What is the hidden score of each row? Scores go from 0 to 15, and 7 is about the middle.
-0.47 -1.00  0.88  0.49  0.87 -1.30  0.72  1.41: 1
 0.14 -0.23  0.71  1.02 -0.20  0.08 -0.28  0.01: 1
 0.58  0.85 -0.30  0.87 -1.39  0.78 -0.28 -0.72: 5
 0.00 -1.15  0.19  0.31 -0.23 -2.56  0.60  1.40: 0
-0.87 -0.87  0.07  0.24 -0.29  0.42  0.29  1.22: 7
-1.06 -0.15  0.08 -1.41  0.06 -0.50  1.62  1.09: 11
 0.98 -1.57 -0.21  0.10 -0.35  0.19 -0.58  0.37: 5
-1.02 -1.27  1.45 -0.55  0.82 -0.77  0.65  1.06: 3
 1.27  0.37 -1.52  1.79 -1.00  1.16  0.40 -2.69: 4
 0.46  0.47  0.46  0.06  0.32 -0.50  0.73 -0.26: 5
-0.01 -0.07 -0.85 -0.65  0.09 -1.07  0.29  0.66: 11
-0.12  0.43  0.96  1.83  0.43  2.08 -1.30 -1.27: 3
-0.45 -0.56 -0.11  1.11 -0.44 -1.01  0.85  0.05: 0
-0.70 -1.82  1.44 -0.59 -0.27 -2.26  0.44  1.90: 0
 0.90  0.26 -0.79  0.33 -0.20  1.38 -0.72 -0.94: 11
 0.76  0.37  0.02  1.33 -0.02  2.31 -1.66 -0.96: 8
-0.97 -0.37 -0.63  0.23  0.76 -0.07 -0.86 -0.59: 10
 1.83  0.86 -0.78  0.43 -0.49  0.81 -1.09 -1.30: 9
 0.62  0.86 -0.37  0.19 -1.06  1.55 -0.18 -2.60: 7
 0.52  1.66  0.85 -0.99  0.64  0.06  0.52  0.80: 12
 1.00 -0.50  0.05  0.94  0.21  0.32 -0.66  0.75: 5
-0.74 -0.23  0.40 -0.91  0.60  0.07 -0.13 -0.24: 10
-0.31 -0.28 -0.86 -0.68  0.43 -1.01  0.28  0.66: 11
 1.06 -0.18 -0.94 -1.16 -1.30 -0.23  0.89  0.88: 11
-0.43  0.04  0.14  1.18  0.71 -0.63 -0.17  0.37: 4
-0.85 -0.09  0.23 -0.30  0.05  0.03 -0.01  0.12: 8
-0.28 -0.04 -0.24  0.76  0.43 -1.00  0.48  1.88: 6
-1.48 -1.30  1.63  0.38  0.91 -0.40  0.51  1.18: 1
-1.17  0.90 -0.77 -1.01 -0.08  2.04 -0.90 -1.75: 15
 1.72  0.90  1.00 -1.53  1.03 -0.45  1.38  0.32: 10
-0.44 -0.20  0.01  1.21  0.51 -1.08  0.26  1.27: 3
 2.27  1.47 -0.57  0.39 -0.16  1.35 -0.43 -1.29: 10
 0.19 -1.98  0.59  0.94  1.36 -0.11 -0.13 -0.18: 1
 0.53 -1.10 -0.05  0.82  0.07 -0.93 -0.01  0.22: 1
-0.47  0.30 -0.45 -0.83 -1.67 -1.21  0.53  0.49: 6
 1.23  0.97 -0.33 -0.18  0.91  1.81 -0.93 -0.53: 15
 1.19 -0.11 -0.67 -0.38 -0.71  0.37 -0.19  0.04: 10
-0.18  0.11  0.78  0.18  0.66  1.13 -0.36  0.28: 8
-1.31 -1.74 -0.46  1.14 -0.08  0.72 -0.53  0.63: 6
 0.84  1.74 -1.25 -0.65 -0.53  0.84  0.14 -1.30: 15
-1.25  0.54 -1.31  0.81 -0.30  1.35 -1.00 -0.56: 13
 0.47 -0.44  1.07  0.53 -0.38 -0.54  0.22  1.58: 1
-0.06  0.84  1.17  0.02  0.18 -0.21  0.93 -2.00: 1
 0.39 -0.49  0.70  0.37 -0.89 -1.07  0.55  0.61: 0
 0.81  1.01 -0.64 -0.28 -0.84  1.10 -0.83 -0.72: 12
 0.10 -1.19 -0.08  0.26  0.34 -0.42 -1.03  0.30: 6
 0.28  0.67 -0.24 -1.39 -0.13 -0.82  0.86  0.44: 11
-0.17  2.06  0.28 -1.41  0.69  1.06 -0.28 -0.84: 15
-0.12  0.05  1.13  0.51 -0.31 -0.42 -0.64 -0.19: 0
-2.44 -1.23 -0.26 -0.29  0.50  0.09  0.49  0.43: 10
-1.18  0.07  0.62  1.30  0.31  1.49 -0.03 -1.85: 3
 0.63  1.66 -0.10  0.33 -0.96  0.72  0.43 -0.81: 7
 0.89  0.38  0.79 -0.77 -1.11 -0.72  1.45  0.89: 3
 0.93  2.10  0.21 -0.57 -0.13  0.04  0.76 -0.70: 10
-2.69 -1.54  1.06  1.59  1.36  0.22 -1.45 -0.07: 2
-1.01 -0.44  0.17  1.21  0.33  0.37  0.40  0.33: 4
 0.66 -2.03 -0.74  0.05 -0.47  0.56 -0.13  0.43: 7
-0.46  1.60  0.30 -0.32 -0.15  1.01 -0.96 -1.70: 10
-1.92 -0.05  2.59 -0.09  1.52 -0.66 -0.48  0.39: 2
-0.69 -0.66 -0.94  0.93  0.03  1.67 -1.51 -0.40: 11
-0.23 -1.17  1.18  1.74 -0.57  0.23 -0.15  0.27: 0
-0.02 -1.11  1.14 -0.13 -0.03 -0.69 -0.53  0.66: 2
-0.71 -0.07 -0.03 -0.73  0.29 -0.57  0.23  0.15: 9
-1.03 -1.17  1.45  0.49  0.56 -0.34 -0.85  0.80: 1
-1.70 -0.11 -0.13 -0.47 -0.23 -0.64 -0.20  1.61: 10
 0.97 -0.23  1.07 -0.43  0.15  0.27  0.89  1.39: 6
 0.10 -1.49  0.22  1.17  0.33 -1.30  0.17  0.25: 0
 1.14  0.29 -0.95  1.53  0.56  0.75 -0.05 -1.23: 7
-0.12 -0.43 -0.48  0.56 -0.12 -0.60 -0.45  1.02: 7
-0.89 -2.47 -0.19  2.94  0.77  0.21 -1.31  0.19: 0
 0.92  1.36 -0.47 -0.11  0.72  0.70  0.21 -1.42: 12
-0.33 -0.04  0.90  0.45 -0.60 -0.44  0.23 -0.13: 0
 1.71  1.26 -0.14 -1.31 -0.71  1.71 -0.32 -1.52: 14
-0.82 -0.01  0.05 -0.24  0.21 -0.09 -0.01 -0.06: 8
 0.22  1.30  0.09 -0.55  0.87  1.00  0.92 -0.38: 13
-0.96 -1.19 -1.48  0.21 -0.11 -0.32  0.27  0.90: 10
-0.57  1.03  0.58  0.92  0.19  2.63 -0.73 -1.19: 9
-0.76  0.22  0.55 -0.38  1.49  1.07 -0.52 -0.21: 13
-0.45 -0.58  0.09  0.74  0.27 -0.09 -0.46  1.25: 6
 0.33  1.71 -0.46  0.45 -0.40  1.26 -1.03 -0.60: 12
 2.07  2.01 -0.16  0.05  0.04  1.11 -0.32 -1.17: 11
 1.97  0.46  0.62 -0.73  0.28 -1.12  1.31  1.07: 6
-0.20 -0.85  0.23 -0.52 -0.60 -0.46  1.25  1.14: 5
-0.90 -1.53  0.40  0.74  0.27 -2.34  0.12  1.37: 0
-1.20 -0.23  0.69  0.07  0.27  0.68 -0.45 -0.07: 7
 0.74  0.35  0.78  2.04  0.34  1.13 -1.35 -0.81: 1
-0.48  0.05 -0.75  1.00 -0.16  0.21  0.43  0.92: 8
-1.95 -1.38  0.31  0.83  1.08  1.23 -0.46  0.62: 8
 0.80  0.26  0.77 -0.36  0.02 -1.09  0.36  0.05: 3
 1.16 -0.09  1.36 -0.45  0.32 -1.04  0.67  0.26: 1
 1.76  1.94  0.01  0.91 -0.82  1.84  0.14 -2.30: 6
 0.96  0.83  0.37 -0.86  0.08 -0.56  1.63  0.10: 7
-1.45 -2.23 -0.62 -0.61 -0.12  0.33 -0.60  0.16: 10
-1.42 -1.28  0.68 -0.24  0.44 -0.13  0.41  0.18: 5
 0.04  1.47 -0.43 -0.61  0.79  1.30 -0.58 -1.69: 15
-0.55 -1.32  0.25 -0.41 -0.06 -0.32  0.00  1.05: 6
-0.52 -1.04 -0.40  0.10 -0.26 -0.74 -0.45  0.93: 6
-0.39 -0.44 -1.27  0.86  0.40  2.23 -1.01 -1.58: 13
 0.37  1.67 -0.95  0.27  0.81  0.75 -1.15 -1.73: 14
-0.66  0.18  0.63 -0.03  0.14 -1.24  1.04  0.59: 3
-0.96  0.78  0.91 -0.58  0.86 -0.45  0.16  0.76: 9
-0.09  2.89 -0.63 -0.71 -0.65  0.56 -0.43 -1.49: 15
 1.23  1.38  0.16 -2.75  0.05 -1.00  1.79  0.19: 14
-0.16 -1.90 -0.53  1.22 -0.22  0.09 -0.03  1.30: 4
 0.73 -1.14 -1.02  0.54 -1.28 -0.12 -0.34  1.33: 6
-1.18 -0.09  0.22  1.27  1.42 -0.25 -0.67  0.13: 6
 1.05  0.34 -0.68 -1.21 -0.29 -0.85  1.41 -0.19: 10
-1.34 -0.77  0.05 -0.34 -0.05 -1.27  0.26  1.66: 7
 2.97  0.67  1.10 -1.49  0.03  0.20  2.06  0.97: 8
 0.24  1.09  0.71 -0.55 -0.46 -1.18  0.54  0.54: 5
 1.22 -0.16 -0.97  0.83 -0.17  0.37  0.35 -1.40: 6
-0.47 -0.72  0.18  0.25  1.10 -0.33 -0.56  0.11: 7
-1.65 -0.12 -0.25 -1.51 -1.08 -0.34  0.58 -0.88: 9
 1.27  0.44 -0.61  0.80  0.05  0.97 -0.79 -0.19: 9
-0.14 -1.96  0.78  1.12 -1.18  0.16 -0.91  0.72: 0
 1.34  0.58 -1.35  0.12 -0.34  1.12 -0.23 -1.27: 12
-0.07  0.22 -0.80 -0.77  0.42 -0.25 -0.07 -0.15: 13
-1.07  0.79 -1.08  1.59 -0.18  1.37 -1.03 -1.15: 10
 0.24  0.00  0.91  0.78 -0.13 -0.36  0.66  0.74: 1
-0.57 -1.43 -0.25 -0.47  0.22 -0.21 -0.18  0.24: 8
-0.79 -2.62 -0.40 -0.08 -0.54 -1.90  0.76  1.41: 1
-1.03 -1.05 -0.62  0.74 -0.29 -0.29 -0.68 -0.92: 4
-0.38 -0.17  1.91 -1.18  0.44 -0.08  0.39 -0.28: 4
-2.55 -0.99 -0.53  0.27  0.58 -0.28 -0.75 -0.50: 9
-0.89 -0.54 -0.53  0.73 -0.04 -0.10  0.18  0.18: 6
 1.38  0.94 -1.01  0.02 -1.43  0.71 -0.29 -1.91: 8
-1.35 -1.58 -1.07  1.58  0.16 -0.18 -0.93  0.52: 5
-1.93 -0.83 -0.18 -0.82  0.01 -0.01 -0.12 -0.69: 9
 1.75  0.87 -0.81 -1.99 -1.24 -0.97  2.12  1.31: 12
-1.29 -1.14 -1.44  0.22  0.60  0.04 -0.26  0.17: 12
 0.25  0.82 -0.53  0.00 -0.85  1.94 -0.36 -1.16: 11
-1.92 -0.70  1.79  0.94 -0.37  0.23 -1.35 -0.44: 0
 0.40  0.72  0.30  0.38  0.77  1.51 -0.62 -0.49: 11
-0.63 -0.47  0.25  2.59 -0.45  1.55 -1.27 -1.34: 0
-2.91 -1.25 -0.14 -0.62 -0.43 -1.23 -0.68 -0.27: 6
-0.12 -0.85 -0.12  0.51 -1.25 -1.11 -0.27  0.43: 1
-0.92  0.25 -0.03 -0.67  0.81  0.04  0.17 -0.39: 12
 0.19 -0.51  0.27  1.72  0.38 -0.06  0.18  0.88: 1
 0.57 -1.30 -0.56  1.79  0.85  0.39 -0.52  0.73: 5
-1.71 -0.33  0.51  0.78 -0.55  0.30  0.09  0.61: 3
-1.17 -0.01 -0.89 -1.50 -0.63 -0.16  2.06  0.06: 13
 0.22 -1.06 -0.25  0.08  0.14 -0.25  0.29 -0.45: 5
-0.02  1.22 -0.07 -1.49  0.60  1.38 -1.01 -1.49: 15
 0.08  2.15  0.74 -1.65  0.85  1.66 -0.08 -1.68: 15
 0.00 -0.54  0.16 -0.53 -1.16 -0.21  1.07  1.49: 6
-1.65  0.01  0.41 -0.30 -0.10  0.26 -0.81  0.42: 9
 1.08 -0.66  0.81 -0.11 -0.12 -0.96  0.49  0.80: 1
 0.03  0.68 -0.79 -0.16  0.23  0.85 -0.80 -1.41: 13
 0.03  0.22  0.03 -0.64 -0.35  0.40 -0.62  0.89: 11
 1.06 -1.19 -0.22  0.61 -0.28 -0.47  0.34  0.94: 3
-0.37 -0.44  1.83 -1.42  0.61 -1.88 -0.08  1.39: 4
-2.60 -1.55  0.87  0.69  1.31  0.04 -1.03  0.27: 5
-1.14 -0.52  0.70  1.48  0.82 -0.01 -0.26  1.50: 3
-0.92 -0.71 -0.08 -1.38 -0.29 -2.45  0.39  1.89: 7
 0.18  1.39  0.21 -0.31  0.06 -1.04  0.89  1.16: 8
 0.83  0.23 -1.42  0.32 -1.01  0.34 -0.13 -1.11: 9
 0.51  0.79 -0.04 -1.20  0.48 -0.83 -0.56  0.26: 12
-0.05  0.83 -0.65 -0.49 -0.07  0.82 -0.74 -1.17: 13
-0.01  0.46  0.58 -1.48 -0.83 -1.42  2.13 -0.94: 3
 1.21 -0.31  0.60 -0.88 -0.75 -0.59  0.31  0.16: 4
-0.38 -1.07 -0.57  0.79  0.11  0.20 -0.91  0.51: 7
-1.17 -1.46  0.37  0.10  0.95  0.45 -1.49  0.08: 8
 1.63  1.47 -0.81 -0.89  0.08  0.98  0.59 -1.18: 15
 0.74  0.97  0.01  0.06  0.70  1.14 -0.50 -1.20: 11
